(in the rows, 128 means zero)
X: several groups of rows, each row roughly a mix of its group's hidden directions; some rows fit no group:
X (100 x 10):
[[ 91 157 113 116 145 116 105 165 142 144]
 [123 125 160 125  72 130 161 124 119 127]
 [ 76 152 127 138 160 108 120 130 107 131]
 [ 93 151 139 130 117 100  98 161 143 147]
 [ 83 139 115  95 127 140 164 144 127 143]
 [128 136 100 136  79 110 146 140 105 101]
 [ 84 107 121 131 108 130 111  97  94 133]
 [156 132 126  96 168 166 144 123 139 133]
 [113 143  95 111 180 143 123 148 133 122]
 [101 138 112 151 127  92 109 149 153 159]
 [138 109 103 143 126 110 105 172  93 123]
 [143  98 103 131 166 134  90 152 131 135]
 [ 88 135 115 121 130 163 105 108  93 124]
 [131 104 141 143 100 180 131 157 123 129]
 [112 147 153 118  75 120 151 105 132 139]
 [127 158 145  96 157 145 141 156 155 143]
 [ 82 158 130 132 153 112 132  99 131 153]
 [109 145 153 101 108 142 176 124 147 125]
 [ 97 168 136  83 140 138 120 112 133 138]
 [116 109 127 144  86 107 107 123  91 151]
 [141 114 116 109 137 137 144 188 149 125]
 [148 133 125 112 175 147 147 119 168 127]
 [108 101  97 115 127 135 156 157 106 159]
 [107 120  86 133 139 113  77 129 121 131]
 [138 139 147 118 131  81 149 141 159 158]
 [131 140 114 104 139 145  97 164 170 130]
 [138  99 127 129 148 139 170 107 162 149]
 [156 144 142 142 121 144  95 120 109  82]
 [163 133 155 155 108 124 100 112 120  96]
 [132 117 107 132 108 113 101 179 102 118]
 [160 172 147 152 136 141 122 112 117 100]
 [123 112 137 156  87 131  92 128 128  94]
 [129 101 130 108  79 127 102 161 128 124]
 [116 136 124 156 123  96 150 106  85 148]
 [118 158 121 125 116 115 116 104 150 180]
 [112 104  83 114 140 129 125 155  95 145]
 [164 119 157  92 130 143 160 116 125 109]
 [134 112 115 147  94  97 121 136  84 146]
 [139  86 142 142 115 125 153 119  89 104]
 [126 165 146 127 136 149 107  84 127 101]
 [133 109 119 138 183 145 116 125 121  94]
 [ 95 135 165 114 135 101 134 144 121 167]
 [156 124 148 125 124 152 126  71 125 145]
 [186 131 145 135 134 119 157 126 143 110]
 [128 119 159 121  93 134 114 125 172 100]
 [112 121 150 123  85 133 174 110 132 141]
 [122 140 142 146  89 105 152 101  94 137]
 [139  75 111 104 126 146 119 140 158 125]
 [ 95 135 129 131  89 108 100 125  92 141]
 [145  97 120 163  94 121 107 127 118  95]
 [ 82 153 120 106 147 128 147 115 160 137]
 [115  80 130 126 125 125 162 137 102  98]
 [113 141  74 128 135 123 102 159 139 138]
 [119 126 155 155 128  97 121 171 145 153]
 [157  95 139 153  90 137 156 130 111 122]
 [103 114 152 118  88 110 126 113 120 168]
 [134 125 131 141 150 100 109  94 171 148]
 [147 132 108 132 116 125 113 183 112  99]
 [133 131 101 117 169 153 136 168 123 107]
 [115 129 118 112 153 162 130 125  73 130]
 [139  94 145 134 180 143 127 150 114 117]
 [169 124 137 108 127 145 145 143 170 104]
 [125 134 150 125 159 147 148  80 155 133]
 [137 111  96 148 127  75 117 112 144 122]
 [129 143 163 136 114 126 133  75 122 153]
 [153  85 112 158 127 104 111 128 124 155]
 [170 128 129 110 155 168 141 144 124 107]
 [139 155  88 105 120  94 127 116 159 131]
 [119 123 145 125 154 150 128 187 126 144]
 [114 114 126 149  84 110 110 129  87 139]
 [123 127  88 141 180 126 100 133 133 128]
 [ 90 149 126 107 106 129 104 117  90 145]
 [109 133 146  97 141 131 142 148 175 154]
 [121 120 163 144  95 102 109 149 162 123]
 [ 88 116 113 115 105 106 140 145 117 168]
 [142 130 177 111 153 156 144 139 153 135]
 [137 129 126  90 138 129 138 188 125 130]
 [ 97 116 170 128 104  93 118 129 114 147]
 [116 145 121 108 117  95 139  74 134 142]
 [146 151 140 125 153 163 138  95 147  99]
 [145 135 134 128 165 164 154 111  93 129]
 [113 106 125 158 103 119 107 104  84 119]
 [138 128  78 137 129 111 113 174 120 133]
 [141 127 130 121  99 132 114 182 117  97]
 [111 160 120 125 121  86 127  87 123 150]
 [112 123 117 130 109 112 131  65 109 131]
 [120 122 112 111 154 139  92 173 150 121]
 [137 103 129 147  96 104 117 131  80 141]
 [131 170 118 134 136 121  93 113 145 167]
 [ 75 129 135 142 113 130 106  90 123 139]
 [ 90 159 122 139 132  95 117 144 102 153]
 [171  96 140 105 118 135 145 143 120 160]
 [ 92 128 117 146 115  99 135 112  84 112]
 [112 142 115 102 125 123 140  67 122 135]
 [163 133 143 141 118 157 105 104  96 102]
 [103  89 109  99 121 108 138 146 144 156]
 [115 130 133 141  84 120 105 136  80 119]
 [ 78 125 121 147 116 129 101 111  96 141]
 [157 124 170 112  83 130 137 118 117 136]
 [129 128 117 158 139 169 125  87 106 111]]
one row of each group, then the others: which group is each in?
[ 76 144 156 123 110 138 103 106 135 131]
H
[177 133 133 129 157 150 102 133 122  99]
Q
[173 108 162 141 139 149 151 107 119 124]
W

[121 117 123 149 113  87 130  97  87 141]
H
[132 151 164 114 145 147 147 109 164 152]
W
[139 106 134 150 146 149 163  84 143 136]
H
[106 142 151 107  75 128 147 132 134 106]
W
[ 99 122  96 146 119 151 136 144  83 115]
Q
[120 152 117  90 121 135  99 167 108 112]
H
[ 77 141 122 137 145 103 117 147  96 123]
W
[132 143 120 152  86  99 127 116  89 139]
W
[138 103 128 125 185 146 117 156 138 122]
W
